In the data rows, the value 500 means zero.
In each game, the first row plays the second. By how much does the first row win? 20 means about a draw, 40 a big win and 0 a big loss. Wins can go round in a circle. Each row has two weighted sums of its numbers, A and B, taken from their middle values. A row wins by its A times the other's B, less its B times the other's A.
tensor([393, 468, 500, 455, 457, 446, 539, 501, 581, 400, 456, 576, 388, 380, 359, 406])
tensor([526, 457, 600, 469, 638, 431, 434, 485, 405, 435, 305, 483, 549, 299, 565, 381]) >> 17
tensor([225, 503, 493, 448, 493, 536, 429, 495, 392, 361, 584, 676, 419, 659, 301, 595])
tensor([628, 437, 511, 475, 590, 449, 315, 598, 277, 661, 454, 469, 524, 545, 627, 499]) >> 4
tensor([694, 519, 432, 601, 603, 339, 544, 650, 552, 627, 491, 395, 640, 506, 478, 576])
tensor([455, 524, 627, 496, 381, 363, 688, 514, 645, 506, 390, 381, 501, 391, 418, 365]) >> 23
tensor([420, 506, 749, 526, 611, 405, 616, 592, 567, 569, 707, 501, 583, 510, 245, 558])
tensor([410, 419, 671, 525, 481, 393, 565, 505, 564, 398, 513, 466, 560, 421, 355, 468]) >> 16
tensor([231, 494, 357, 367, 308, 648, 664, 368, 602, 678, 571, 659, 300, 535, 390, 571])
tensor([313, 579, 502, 460, 558, 431, 464, 388, 605, 538, 469, 511, 669, 502, 350, 546]) >> 17
tensor([371, 503, 508, 485, 444, 522, 532, 502, 487, 551, 739, 636, 547, 694, 432, 683])
tensor([595, 499, 584, 409, 591, 368, 446, 533, 445, 584, 405, 476, 606, 488, 472, 453]) >> 9
tensor([411, 541, 389, 424, 502, 602, 408, 519, 409, 587, 398, 493, 389, 491, 568, 530])
tensor([194, 517, 699, 509, 404, 636, 617, 377, 630, 547, 510, 619, 381, 550, 370, 491]) >> 20
tensor([477, 456, 641, 541, 667, 432, 471, 613, 576, 397, 644, 562, 672, 604, 343, 589])
tensor([645, 415, 536, 545, 638, 504, 317, 560, 469, 540, 487, 413, 658, 432, 588, 497]) >> 10
tensor([255, 520, 496, 597, 476, 578, 464, 436, 555, 404, 396, 524, 384, 363, 321, 375])
tensor([603, 480, 467, 748, 630, 603, 468, 500, 511, 413, 457, 485, 504, 633, 696, 536]) >> 35
tensor([508, 486, 608, 542, 508, 361, 467, 441, 596, 389, 340, 490, 480, 317, 455, 313])
tensor([306, 557, 665, 652, 507, 581, 518, 427, 504, 496, 718, 559, 547, 696, 337, 620]) >> 15
tensor([413, 488, 497, 635, 540, 578, 518, 521, 456, 523, 754, 583, 683, 703, 441, 654])
tensor([627, 533, 571, 441, 508, 413, 493, 614, 447, 650, 377, 388, 446, 401, 611, 509]) >> 19
tensor([400, 452, 516, 437, 358, 610, 633, 455, 513, 497, 515, 395, 379, 459, 471, 393])
tensor([539, 508, 535, 429, 501, 430, 570, 565, 583, 416, 445, 462, 648, 497, 511, 388]) >> 20
tensor([863, 449, 485, 355, 532, 469, 480, 667, 280, 403, 516, 481, 418, 557, 743, 445])
tensor([694, 358, 557, 656, 554, 603, 419, 556, 459, 310, 391, 487, 408, 456, 763, 491]) >> 22
tensor([321, 605, 621, 480, 594, 571, 442, 489, 408, 482, 545, 606, 504, 581, 394, 598])
tensor([475, 605, 554, 417, 603, 416, 420, 597, 498, 484, 520, 571, 618, 508, 448, 511]) >> 18
tensor([465, 569, 411, 409, 425, 461, 473, 408, 424, 531, 451, 564, 420, 359, 521, 441])
tensor([560, 461, 497, 739, 496, 399, 504, 527, 543, 662, 623, 313, 614, 559, 427, 580]) >> 16
tensor([329, 579, 502, 483, 406, 704, 530, 389, 583, 416, 488, 543, 504, 575, 591, 442])
tensor([652, 423, 557, 607, 553, 406, 308, 619, 466, 491, 511, 424, 648, 445, 617, 463]) >> 23
tensor([578, 511, 575, 530, 493, 541, 542, 467, 515, 414, 418, 447, 524, 565, 563, 456])
tensor([619, 567, 497, 514, 591, 467, 412, 575, 274, 637, 380, 391, 506, 536, 651, 589]) >> 23
tensor([417, 421, 599, 596, 445, 318, 619, 430, 667, 561, 399, 414, 487, 306, 433, 337])
tensor([652, 436, 346, 446, 499, 549, 432, 496, 468, 582, 485, 334, 508, 459, 610, 440]) >> 32
tensor([198, 532, 432, 760, 412, 675, 559, 395, 559, 666, 473, 526, 478, 539, 470, 555])
tensor([566, 432, 288, 379, 375, 476, 546, 576, 492, 591, 425, 399, 357, 490, 554, 552]) >> 21
tensor([761, 519, 675, 517, 648, 180, 530, 672, 491, 500, 431, 307, 731, 451, 440, 436])
tensor([582, 393, 584, 469, 396, 356, 540, 501, 593, 488, 477, 493, 653, 462, 578, 339]) >> 26
tensor([483, 509, 605, 648, 676, 444, 461, 559, 485, 608, 560, 529, 725, 514, 310, 657])
tensor([426, 439, 459, 413, 429, 563, 581, 413, 531, 425, 767, 683, 343, 327, 324, 545]) >> 27
tensor([604, 449, 719, 399, 556, 194, 651, 604, 544, 376, 354, 403, 663, 309, 411, 367])
tensor([337, 434, 667, 597, 540, 308, 481, 533, 615, 405, 422, 522, 538, 330, 249, 377]) >> 26
tensor([610, 581, 355, 390, 399, 514, 441, 598, 349, 546, 614, 579, 354, 668, 668, 588])
tensor([790, 491, 747, 259, 557, 123, 620, 704, 599, 446, 399, 334, 735, 439, 464, 375]) >> 21
tensor([599, 361, 444, 388, 377, 461, 600, 350, 701, 344, 293, 410, 405, 295, 563, 212])
tensor([686, 600, 449, 638, 702, 415, 475, 533, 432, 853, 570, 338, 658, 637, 565, 651]) >> 17
tensor([434, 531, 338, 735, 587, 609, 371, 527, 400, 676, 636, 566, 574, 775, 585, 745])
tensor([408, 410, 418, 438, 444, 647, 381, 406, 439, 600, 511, 591, 340, 446, 528, 484]) >> 14
tensor([558, 562, 238, 483, 331, 702, 530, 499, 385, 654, 604, 536, 301, 591, 659, 562])
tensor([515, 509, 511, 554, 566, 523, 503, 541, 501, 598, 596, 470, 544, 604, 503, 626]) >> 20
tensor([480, 654, 218, 557, 497, 546, 254, 541, 345, 673, 435, 516, 516, 616, 640, 654])
tensor([467, 456, 527, 517, 441, 489, 671, 440, 568, 553, 440, 475, 385, 396, 589, 483]) >> 10
tensor([647, 486, 495, 276, 428, 472, 394, 558, 364, 571, 338, 601, 480, 515, 681, 387])
tensor([524, 460, 321, 320, 278, 378, 646, 542, 513, 461, 240, 404, 244, 279, 582, 325]) >> 13
tensor([409, 428, 461, 608, 319, 671, 552, 517, 545, 427, 505, 529, 242, 529, 671, 444])
tensor([509, 496, 691, 556, 639, 584, 520, 413, 620, 440, 503, 501, 630, 515, 422, 472]) >> 27
tensor([458, 494, 355, 312, 393, 586, 605, 415, 484, 544, 494, 566, 428, 409, 464, 469])
tensor([584, 476, 311, 487, 485, 631, 442, 534, 412, 567, 651, 553, 422, 713, 592, 640]) >> 22
tensor([582, 508, 728, 454, 526, 504, 568, 602, 456, 314, 589, 547, 594, 556, 386, 563])
tensor([573, 514, 311, 435, 535, 647, 386, 429, 346, 407, 501, 509, 406, 542, 630, 452]) >> 12
tensor([506, 501, 655, 588, 487, 506, 512, 409, 648, 468, 618, 526, 550, 595, 533, 455])
tensor([638, 549, 408, 600, 623, 460, 338, 555, 332, 554, 594, 400, 601, 496, 469, 585]) >> 23
tensor([206, 632, 542, 580, 619, 603, 539, 387, 567, 547, 806, 680, 534, 706, 259, 650])
tensor([521, 670, 589, 472, 701, 434, 471, 585, 443, 672, 620, 437, 673, 720, 467, 695]) >> 31
tensor([728, 439, 502, 449, 463, 437, 447, 648, 552, 385, 392, 375, 469, 445, 738, 383])
tensor([607, 563, 492, 469, 507, 384, 516, 712, 439, 498, 567, 480, 678, 596, 462, 580]) >> 27
tensor([448, 307, 593, 472, 306, 327, 585, 397, 640, 484, 505, 480, 550, 338, 334, 312])
tensor([616, 627, 443, 382, 469, 488, 514, 518, 552, 503, 410, 470, 404, 428, 597, 488]) >> 14
tensor([380, 587, 612, 548, 493, 375, 402, 457, 573, 393, 535, 600, 581, 516, 280, 592])
tensor([309, 559, 544, 629, 579, 664, 246, 406, 554, 511, 714, 656, 525, 620, 364, 608]) >> 21
tensor([544, 457, 305, 524, 496, 494, 324, 574, 365, 550, 370, 550, 325, 455, 592, 548])
tensor([724, 509, 426, 413, 491, 532, 447, 559, 307, 365, 682, 496, 427, 614, 676, 552]) >> 18
tensor([526, 466, 400, 666, 631, 591, 444, 471, 574, 534, 654, 468, 704, 624, 546, 579])
tensor([556, 396, 559, 722, 624, 530, 229, 434, 359, 446, 464, 547, 515, 561, 444, 505]) >> 18
tensor([546, 425, 703, 339, 455, 312, 627, 547, 488, 429, 337, 485, 532, 280, 401, 299])
tensor([488, 332, 551, 474, 371, 452, 498, 508, 555, 623, 443, 483, 426, 354, 590, 332]) >> 24
tensor([348, 423, 642, 278, 424, 493, 656, 542, 714, 326, 445, 642, 423, 356, 359, 362])
tensor([515, 414, 502, 260, 336, 443, 615, 439, 565, 296, 242, 460, 250, 093, 397, 199]) >> 18
tensor([658, 487, 740, 428, 456, 295, 571, 637, 675, 409, 265, 398, 674, 440, 428, 271])
tensor([374, 506, 433, 352, 350, 584, 426, 490, 531, 392, 398, 691, 340, 461, 522, 457]) >> 28
tensor([534, 579, 690, 558, 620, 460, 375, 666, 414, 495, 576, 416, 533, 596, 421, 595])
tensor([316, 666, 403, 491, 482, 487, 494, 447, 441, 667, 489, 539, 497, 625, 380, 616]) >> 20
tensor([435, 588, 548, 629, 718, 537, 311, 515, 313, 620, 578, 547, 708, 643, 437, 728])
tensor([527, 561, 423, 472, 500, 543, 378, 615, 265, 517, 572, 517, 560, 580, 487, 540]) >> 22
tensor([528, 566, 501, 409, 555, 570, 409, 514, 310, 465, 264, 361, 346, 449, 630, 397])
tensor([373, 515, 555, 330, 403, 418, 591, 558, 599, 375, 447, 594, 425, 402, 461, 372]) >> 24
tensor([789, 433, 554, 541, 633, 290, 311, 721, 383, 514, 455, 484, 641, 435, 608, 523])
tensor([337, 506, 448, 488, 361, 721, 528, 348, 414, 444, 405, 694, 345, 476, 490, 509]) >> 24
tensor([728, 602, 572, 252, 547, 381, 551, 621, 433, 446, 375, 524, 551, 442, 624, 431])
tensor([573, 473, 396, 494, 558, 612, 313, 614, 332, 451, 643, 582, 488, 620, 569, 658]) >> 38
tensor([361, 533, 225, 306, 390, 646, 377, 400, 515, 576, 348, 698, 313, 423, 569, 404])
tensor([669, 506, 452, 531, 593, 540, 422, 524, 471, 495, 529, 387, 644, 590, 533, 610]) >> 14
tensor([484, 453, 487, 435, 532, 475, 576, 344, 536, 460, 558, 460, 474, 413, 507, 414])
tensor([314, 508, 607, 483, 338, 663, 660, 308, 675, 467, 565, 512, 431, 504, 536, 378]) >> 19
tensor([492, 509, 306, 325, 324, 362, 658, 486, 545, 577, 346, 465, 488, 359, 553, 432])
tensor([454, 392, 532, 705, 531, 391, 591, 445, 562, 522, 474, 404, 509, 429, 330, 492]) >> 19
tensor([429, 424, 499, 627, 534, 451, 547, 457, 721, 389, 483, 501, 458, 377, 380, 441])
tensor([511, 528, 383, 406, 327, 521, 651, 510, 513, 642, 444, 508, 478, 581, 569, 435]) >> 18
tensor([673, 453, 471, 547, 476, 335, 540, 555, 473, 559, 374, 222, 510, 389, 605, 400])
tensor([414, 532, 565, 534, 480, 484, 531, 467, 462, 593, 494, 537, 559, 608, 520, 497]) >> 22
tensor([421, 503, 540, 550, 614, 425, 402, 471, 493, 462, 448, 600, 572, 489, 299, 522])
tensor([453, 442, 526, 733, 509, 590, 497, 438, 596, 406, 646, 531, 471, 609, 476, 543]) >> 33
tensor([567, 521, 481, 364, 434, 458, 549, 610, 478, 480, 257, 358, 468, 461, 543, 437])
tensor([468, 528, 534, 576, 524, 589, 535, 452, 466, 745, 584, 414, 640, 657, 534, 571]) >> 18
tensor([715, 581, 355, 304, 415, 368, 469, 584, 381, 471, 301, 431, 408, 356, 657, 389])
tensor([459, 546, 426, 504, 703, 646, 307, 534, 410, 645, 492, 508, 420, 520, 568, 606]) >> 14
tensor([625, 425, 487, 435, 577, 487, 431, 489, 378, 391, 366, 444, 404, 459, 565, 503])
tensor([570, 426, 322, 631, 486, 610, 501, 495, 407, 565, 426, 519, 313, 476, 613, 573]) >> 15
tensor([396, 452, 725, 561, 415, 383, 626, 444, 687, 476, 453, 451, 555, 354, 384, 302])
tensor([381, 586, 613, 399, 494, 382, 596, 579, 544, 487, 612, 567, 601, 479, 347, 554]) >> 16
tensor([370, 549, 147, 562, 392, 822, 510, 446, 336, 710, 513, 526, 246, 556, 548, 642])
tensor([368, 649, 323, 456, 457, 598, 514, 426, 436, 443, 532, 553, 443, 477, 434, 515]) >> 20
tensor([330, 516, 154, 541, 472, 825, 342, 418, 342, 743, 501, 671, 244, 628, 589, 723])
tensor([330, 482, 395, 339, 379, 548, 713, 497, 570, 457, 624, 635, 387, 464, 481, 486]) >> 19
tensor([670, 403, 332, 509, 429, 411, 447, 494, 450, 550, 317, 379, 365, 450, 788, 364])
tensor([384, 573, 539, 705, 592, 555, 413, 517, 594, 548, 797, 515, 582, 524, 216, 716]) >> 6
tensor([686, 406, 322, 422, 439, 485, 448, 529, 502, 382, 384, 446, 500, 399, 559, 462])
tensor([769, 497, 527, 571, 787, 348, 354, 562, 397, 468, 401, 340, 715, 594, 587, 470]) >> 10
tensor([437, 589, 634, 443, 543, 293, 581, 519, 664, 508, 670, 489, 681, 517, 308, 593])
tensor([399, 536, 462, 613, 569, 642, 439, 532, 403, 600, 771, 542, 525, 766, 415, 753]) >> 19
tensor([529, 521, 677, 574, 572, 368, 475, 511, 655, 476, 470, 557, 613, 380, 285, 424])
tensor([607, 470, 662, 615, 690, 441, 250, 578, 533, 227, 534, 519, 631, 380, 343, 566]) >> 17
tensor([712, 411, 488, 524, 539, 430, 410, 534, 508, 408, 559, 478, 553, 513, 562, 482])
tensor([452, 498, 341, 673, 688, 576, 357, 529, 486, 621, 524, 630, 551, 510, 409, 689]) >> 21
tensor([529, 385, 361, 492, 387, 602, 639, 459, 563, 487, 403, 426, 265, 441, 710, 413])
tensor([447, 531, 257, 749, 704, 648, 493, 399, 513, 841, 603, 492, 629, 585, 578, 721]) >> 17
tensor([530, 509, 381, 601, 635, 508, 507, 474, 498, 601, 649, 425, 574, 637, 514, 583])
tensor([466, 431, 769, 486, 512, 402, 427, 502, 654, 284, 628, 553, 650, 442, 406, 464]) >> 20
tensor([512, 546, 648, 453, 541, 539, 439, 406, 502, 362, 438, 568, 569, 436, 490, 445])
tensor([638, 558, 273, 388, 458, 609, 426, 593, 215, 723, 486, 380, 399, 604, 657, 680]) >> 20
tensor([354, 613, 678, 608, 537, 483, 416, 461, 491, 481, 679, 564, 542, 634, 345, 593])
tensor([385, 397, 723, 643, 531, 477, 527, 373, 679, 341, 509, 560, 523, 340, 351, 362]) >> 16
tensor([532, 384, 585, 415, 515, 361, 610, 539, 421, 489, 391, 384, 514, 377, 431, 450])
tensor([386, 475, 435, 387, 412, 612, 375, 386, 453, 432, 513, 603, 323, 449, 554, 577]) >> 17
tensor([306, 437, 558, 520, 414, 624, 535, 310, 480, 383, 519, 655, 356, 545, 531, 391])
tensor([502, 521, 562, 562, 455, 434, 544, 447, 673, 426, 567, 424, 604, 469, 520, 457]) >> 27
tensor([394, 443, 375, 618, 430, 546, 541, 471, 517, 695, 482, 522, 509, 512, 526, 626])
tensor([671, 548, 553, 704, 754, 354, 394, 660, 443, 511, 492, 322, 738, 663, 407, 647]) >> 24
tensor([443, 713, 429, 422, 518, 508, 403, 573, 307, 554, 592, 654, 450, 622, 398, 679])
tensor([308, 435, 363, 510, 287, 802, 614, 305, 747, 409, 473, 598, 272, 504, 512, 446]) >> 24
tensor([586, 426, 457, 810, 671, 659, 240, 453, 424, 479, 401, 276, 568, 490, 638, 543])
tensor([693, 430, 477, 449, 471, 458, 526, 566, 475, 470, 601, 287, 608, 531, 635, 511]) >> 30
tensor([529, 400, 519, 335, 515, 299, 529, 454, 541, 282, 379, 513, 415, 266, 381, 320])
tensor([473, 365, 503, 622, 509, 579, 482, 378, 562, 438, 281, 486, 395, 250, 513, 312]) >> 22
tensor([696, 576, 294, 500, 558, 711, 370, 563, 280, 560, 382, 584, 427, 591, 727, 598])
tensor([480, 360, 459, 504, 382, 587, 529, 501, 572, 555, 327, 513, 264, 299, 605, 325]) >> 24
tensor([690, 387, 558, 540, 473, 407, 497, 610, 465, 541, 379, 268, 536, 452, 651, 421])
tensor([466, 542, 642, 502, 658, 548, 358, 518, 352, 575, 500, 533, 587, 545, 471, 541]) >> 25
tensor([285, 474, 452, 546, 478, 699, 439, 332, 641, 415, 546, 615, 412, 461, 378, 505])
tensor([375, 444, 455, 587, 394, 660, 492, 376, 527, 416, 511, 516, 293, 537, 480, 552]) >> 24
tensor([373, 510, 421, 537, 458, 787, 449, 408, 508, 392, 515, 608, 309, 536, 632, 584])
tensor([488, 458, 442, 458, 382, 552, 487, 501, 418, 513, 457, 546, 428, 543, 634, 489]) >> 17
tensor([598, 577, 347, 473, 584, 509, 369, 698, 294, 536, 662, 498, 607, 749, 519, 754])
tensor([739, 536, 580, 601, 688, 463, 355, 597, 460, 537, 467, 403, 721, 633, 628, 537]) >> 6
tensor([404, 637, 441, 548, 462, 563, 593, 509, 468, 593, 769, 612, 670, 720, 496, 646])
tensor([520, 520, 581, 420, 592, 418, 474, 568, 579, 566, 374, 423, 645, 472, 488, 440]) >> 13
tensor([517, 498, 648, 397, 460, 280, 636, 517, 583, 491, 341, 268, 517, 424, 494, 311])
tensor([444, 425, 532, 452, 453, 668, 496, 397, 441, 464, 384, 511, 444, 436, 553, 441]) >> 31
tensor([409, 512, 616, 734, 576, 455, 345, 428, 621, 381, 487, 503, 606, 427, 311, 492])
tensor([679, 429, 447, 517, 584, 401, 431, 605, 449, 669, 512, 297, 586, 489, 550, 555]) >> 23
tensor([311, 614, 414, 509, 467, 468, 589, 551, 555, 552, 673, 519, 600, 699, 334, 662])
tensor([578, 627, 428, 294, 414, 449, 620, 607, 477, 617, 336, 561, 393, 469, 576, 370]) >> 19
tensor([314, 459, 470, 428, 273, 772, 716, 285, 561, 334, 485, 501, 253, 539, 648, 324])
tensor([473, 416, 616, 389, 338, 320, 605, 489, 692, 507, 320, 312, 423, 272, 449, 268]) >> 26
tensor([464, 518, 363, 468, 334, 656, 584, 515, 550, 407, 502, 513, 375, 490, 649, 410])
tensor([495, 456, 483, 582, 513, 524, 566, 449, 597, 336, 437, 480, 404, 417, 529, 351]) >> 24
tensor([517, 461, 464, 853, 665, 463, 441, 517, 529, 630, 542, 394, 630, 579, 491, 594])
tensor([490, 529, 540, 586, 540, 427, 491, 461, 574, 287, 520, 525, 511, 352, 374, 423]) >> 18
tensor([374, 541, 630, 797, 671, 670, 339, 356, 496, 488, 752, 602, 595, 595, 303, 621])
tensor([492, 516, 390, 294, 326, 409, 537, 469, 528, 468, 530, 609, 319, 383, 424, 431]) >> 18
tensor([448, 597, 396, 368, 377, 607, 457, 528, 387, 559, 615, 452, 326, 641, 639, 601])
tensor([364, 598, 544, 575, 675, 718, 342, 496, 404, 632, 588, 617, 566, 659, 459, 691]) >> 26
tensor([374, 545, 554, 511, 363, 521, 712, 397, 611, 415, 420, 536, 490, 413, 424, 452])
tensor([640, 542, 444, 419, 668, 429, 426, 651, 370, 560, 590, 429, 662, 577, 460, 617]) >> 18
tensor([678, 461, 498, 464, 453, 419, 624, 598, 521, 343, 514, 562, 551, 529, 714, 424])
tensor([628, 385, 378, 567, 530, 352, 630, 573, 577, 592, 515, 421, 605, 499, 486, 519]) >> 22
tensor([423, 388, 753, 382, 354, 448, 605, 525, 616, 388, 480, 458, 525, 457, 557, 400])
tensor([639, 539, 550, 587, 739, 471, 362, 526, 386, 513, 635, 413, 723, 644, 437, 652]) >> 16
tensor([550, 448, 494, 379, 446, 344, 491, 494, 548, 464, 586, 548, 560, 488, 509, 420])
tensor([554, 358, 578, 334, 301, 329, 675, 480, 573, 441, 438, 452, 360, 327, 531, 264]) >> 20
tensor([480, 431, 413, 508, 356, 600, 579, 433, 464, 458, 507, 475, 231, 468, 607, 411])
tensor([399, 517, 418, 412, 501, 600, 388, 485, 419, 490, 576, 569, 460, 630, 378, 562]) >> 15
tensor([512, 505, 549, 436, 580, 673, 441, 689, 355, 486, 602, 656, 477, 793, 568, 625])
tensor([634, 361, 574, 550, 538, 520, 349, 432, 514, 449, 513, 455, 551, 591, 640, 470]) >> 9
tensor([503, 574, 630, 608, 697, 518, 512, 556, 345, 517, 737, 531, 736, 801, 398, 758])
tensor([601, 436, 413, 457, 234, 618, 541, 440, 401, 446, 558, 562, 312, 592, 710, 425]) >> 19
